Turns, then the turns between two rows, first turn first; the first pair answered:
turn vafod:
4; -4; 369; 66; 79; 296; -222; 174; 174 => -141; 198; 312; -11; 135; 186; -45; 351; 106
64; -250; -327; 229; 34; -269; -49; -31; -210 => 80; -277; -292; 240; 83; -233; -149; 4; -179
9; -95; -454; 267; 105; -362; 29; 21; -169 => 59; -173; -444; 312; 77; -333; -14; -73; -132
-53; -186; -33; 61; 31; -79; -63; -42; -146 => -38; -179; -26; 46; 44; -72; -114; 27; -140
turn bolaz:
-94; 148; -101; -206; 112; -42; 124; 117; 24 => -37; 98; -95; -176; -31; -42; 253; -105; 3
58; -141; -320; 131; 81; -200; -50; -68; -69 => -21; -57; -300; 106; 139; -193; -65; 107; -74
26; -5; 205; -95; -243; 323; 56; -142; 191 => 90; -116; 193; -29; -138; 361; -141; -98; 207
-123; 283; -123; -100; -16; -236; 300; 108; -116 => 36; 67; -144; 34; -182; -201; 315; -272; -129
turn gused:
-23; -10; -180; 77; 149; -118; 86; 59; -204 => -77; 108; 29; -99; 25; -2; 263; 49; -144
-89; 124; 90; -135; 153; -32; -130; 409; 39 => -58; 120; 225; -188; 79; 117; -112; 353; 115
-71; 218; -70; -27; 30; -223; 337; 33; -66 => 19; 91; 233; -133; -103; 102; 279; -155; 78
Pairs:
Between the rows of a pair lie 2 to 3 turns.
60; -6; 221; -44; 121; 238; -64; 152; 57 => -15; 125; 210; -105; 20; 179; 184; 116; 11 : bolaz then vafod
-212; 174; 374; -164; -66; 300; 74; 143; 115 => -141; 38; 336; -46; 77; 344; -222; 264; 149 : gused then bolaz
41; -19; -15; -90; -248; 13; 271; -319; -42 => 151; -211; 131; -22; -58; 245; -242; -141; 118 : vafod then vafod
-76; -173; 100; 56; 312; 193; -362; 259; 116 => -244; 148; 227; -157; 220; 166; -1; 385; 101 : vafod then gused
148; -237; 121; 91; -151; 47; -169; -82; 154 => 57; -112; -164; 182; 31; -222; -151; 137; -5 : gused then vafod
-107; 192; 149; -194; -157; 85; 333; -37; -24 => 70; -62; 200; -90; -189; 249; 106; -261; 47 : vafod then vafod
39; 12; 106; -6; 303; 53; -266; 306; 20 => -16; 175; 327; -240; 73; 180; 98; 182; 71 : bolaz then gused then vafod
-244; 200; -218; -2; 224; -294; 88; 485; -162 => 66; -164; 192; -82; -377; 149; 315; -495; 52 : gused then vafod then bolaz
186; -261; 33; 143; -78; 27; -124; -280; 31 => -54; 68; -132; 105; 218; -219; -122; 277; -69 : bolaz then gused
49; -45; -175; -33; -80; -213; 254; -145; -173 => 91; -131; -192; 13; -76; -201; 174; -214; -167 : vafod then gused
82; -362; 90; 308; -3; 78; -348; -83; 119 => -135; -52; -267; 328; 104; -357; -49; 137; -138 : gused then vafod
45; 55; -15; -109; -2; 17; -21; 291; -136 => 115; -64; 98; -94; -35; 157; -100; 184; -49 : gused then gused
-159; 331; 110; -230; -120; 11; 156; 125; -29 => -7; 104; 272; -213; -167; 263; -103; -33; 117 : gused then vafod then bolaz
-24; 197; -82; 169; 191; -151; -225; 269; 90 => 56; 184; -13; 83; -211; -131; 252; -292; 67 : gused then vafod then bolaz
-43; -42; -183; -13; 87; -159; 157; -109; -167 => 42; -173; -183; 51; 120; -106; -25; -140; -138 : bolaz then vafod
-63; 447; 39; -152; 111; -1; 45; 386; 99 => 115; 230; 61; -121; -288; 76; 332; -339; 97 : bolaz then vafod
84; -17; -282; 98; -16; -165; -193; -15; -72 => -76; 261; 14; -182; -175; -3; 154; 46; 10 : bolaz then bolaz then gused
-146; -42; -206; 16; -52; -184; 134; -163; -69 => -44; -199; -222; 104; 18; -108; -140; -161; -25 : bolaz then vafod
-97; -148; -126; 200; 38; -86; -178; -22; -33 => -234; 35; -102; 86; 87; -147; -62; 180; -53 : vafod then bolaz
87; -62; 30; 12; -256; -9; 82; -307; -30 => 111; -161; -122; 165; 0; -85; -285; -42; -54 : gused then bolaz
-133; 122; 11; -137; 60; 127; -56; 129; -66 => 25; -113; -98; 6; 48; 94; -211; -85; -80 : bolaz then gused then gused
82; -232; 78; 88; -51; 100; -142; 251; 1 => -42; -67; -49; 87; -36; -127; 69; 342; -126 : gused then vafod
-21; -144; -372; 161; -153; -183; 79; -263; -80 => -73; 6; -114; -43; -342; 7; 307; -314; 21 : gused then gused
79; -209; -28; 86; -144; 183; -52; -339; -26 => 44; -195; -243; 213; 64; -12; -206; -98; -107 : gused then vafod
-50; 4; 150; -136; 21; 118; -88; 42; -11 => 2; -47; 118; -108; -83; 105; 28; -146; -39 : vafod then bolaz then bolaz
-41; -66; 396; -227; 37; 343; -220; 148; 94 => -199; 149; -185; -28; 205; -302; 15; 351; -256 : gused then gused then vafod
-50; 73; -144; -76; -138; -135; -35; 39; -34 => -5; 37; -4; -150; -244; -9; -12; -61; 16 : gused then vafod
100; 101; 283; -284; -3; 159; -76; -23; 228 => -26; 262; 160; -323; 55; -5; 68; 162; 148 : gused then bolaz then bolaz
-20; -224; -75; 86; 305; -148; -298; 310; -97 => -248; 165; 164; -278; 112; -104; 248; 322; -90 : vafod then gused
-46; -46; 78; -60; -128; -18; 178; -20; 116 => 22; -142; 113; -40; -105; 62; 27; -15; 168 : vafod then vafod
-26; 274; 226; -185; -157; 133; 400; -125; 67 => 265; -252; -140; 260; -20; -3; -115; -383; 3 : bolaz then gused
-65; 153; 139; 26; 88; 94; -23; 211; -40 => 94; -103; 129; 155; 27; 153; -189; -29; -3 : vafod then gused then gused
-100; 116; -80; 46; 178; -138; -136; 359; -50 => -114; 191; 149; -151; -185; 16; 318; -68; 0 : gused then bolaz
76; -11; 129; 3; -272; 182; 94; -362; 136 => 56; -99; -137; 225; 128; 10; -399; 78; 83 : gused then bolaz
-107; 59; -87; 16; 337; -93; -383; 220; -186 => -59; 45; 400; -291; -6; 322; -161; -125; 28 : vafod then gused then gused
36; -22; -229; 259; 170; -154; -281; 265; -55 => -87; 263; 295; -173; -147; 194; 182; 167; 114 : gused then gused
180; -200; -91; 153; -123; -4; 34; -277; -10 => 154; -189; -207; 231; -19; -91; -70; -164; -45 : gused then vafod
-28; 73; 260; -105; -17; 260; 36; -55; 64 => 6; 6; 251; -44; 50; 276; -125; -19; 97 : bolaz then bolaz then bolaz
33; -52; -229; 36; 338; 115; -322; 42; 280 => -176; 289; -123; -178; 271; 69; 53; 216; 228 : vafod then gused
-122; 323; 118; -345; 232; 143; -36; 374; 98 => 108; 11; 96; -228; -254; 181; 278; -484; 79 : bolaz then bolaz
54; -129; -115; 143; 224; -56; -296; 190; -43 => -143; 229; -109; -29; 87; -192; 184; 253; -130 : vafod then bolaz
-9; 82; 190; -163; -9; 94; -25; 50; 105 => 21; -17; -46; 16; 141; -73; -213; 99; 32 : gused then gused
38; -165; -7; 122; 94; -77; -205; 12; 2 => -124; 101; 127; -55; 66; -57; 1; 221; -12 : bolaz then gused
-192; 316; 168; -164; -169; 102; 336; 122; -34 => 113; -156; 87; 80; -297; 195; 100; -406; 2 : vafod then bolaz
-42; 219; 112; 130; -43; -100; -74; 254; 54 => -20; 229; 185; 73; -236; -67; 131; 16; 48 : gused then vafod then vafod
100; 11; 197; -95; -130; 153; 51; -154; 22 => 195; -135; 0; 88; 84; 51; -276; -38; -10 : vafod then gused
141; -184; -359; 256; -58; -198; -198; -347; -121 => -30; 96; -263; 130; 287; -157; -431; 323; -67 : vafod then bolaz
20; 97; -152; 70; 88; 9; -190; 109; 104 => 10; 115; 81; -82; -61; 188; -44; -35; 169 : vafod then gused then gused
44; -35; -274; 225; 62; -56; -154; -23; -148 => 83; -40; 98; 11; -154; 285; -56; -210; 41 : gused then gused then gused
-58; 113; -152; 4; 28; -170; 146; -42; -35 => 29; 26; 56; -49; -97; 48; 113; -221; 84 : gused then vafod
-40; 156; -377; 197; 6; -326; 254; -78; -121 => 63; 72; -36; 15; -277; -8; 366; -421; 47 : vafod then gused then gused
-3; 20; 75; 39; 157; 215; -104; 156; 25 => 18; 27; 134; -2; 89; 257; -46; 72; 64 : bolaz then gused
-13; 138; -41; -40; 199; 33; -77; 199; 35 => -8; 196; 76; -163; 9; 102; 180; -14; 39 : gused then bolaz
17; -272; -95; 8; -176; -69; 201; -351; -49 => 69; -392; -115; 117; -39; -7; -82; -276; -9 : gused then vafod
-113; -88; 427; 34; 337; 350; -550; 377; 251 => -315; 322; 567; -310; -200; 264; 482; -34; 139 : bolaz then bolaz
54; -15; -257; 266; 215; -191; -219; 143; 74 => -126; 359; 113; -147; -1; 13; 262; 196; 173 : bolaz then gused
-26; -28; -320; 154; 97; -302; -95; 31; -183 => -182; 251; 44; -184; -112; -116; 310; 49; -117 : bolaz then gused
-9; 22; -120; 29; 212; -126; -158; 196; -62 => 49; 27; 247; -159; -41; 202; -1; -90; 89 : vafod then gused then gused
121; -109; 221; -93; -30; 283; -30; -190; 168 => -144; 251; -1; -122; 203; -44; 130; 304; 1 : gused then bolaz then bolaz
2; 8; -46; 104; 178; -11; -256; 169; 24 => -74; 180; 112; -81; -133; 33; 238; -93; 24 : vafod then gused then bolaz
-72; 147; 162; -96; 159; 189; -121; 233; 76 => -25; 91; 251; -142; 45; 282; -67; 52; 100 : vafod then gused
-12; 21; 258; -165; 7; 44; 158; -112; -63 => 91; -186; -35; 97; 164; -134; -133; -78; -139 : gused then gused
95; -44; 335; -128; 7; 272; -138; -43; 204 => -127; 270; 57; -123; 180; -73; 99; 325; 15 : gused then vafod then bolaz
-134; 116; -101; -82; 275; -51; -194; 350; -118 => -71; 125; 280; -327; -36; 285; 23; 37; 34 : gused then gused then bolaz
16; -206; 111; 126; 237; 106; -640; -155; 230 => -326; 298; 69; -78; 409; -122; -329; 377; 97 : vafod then gused
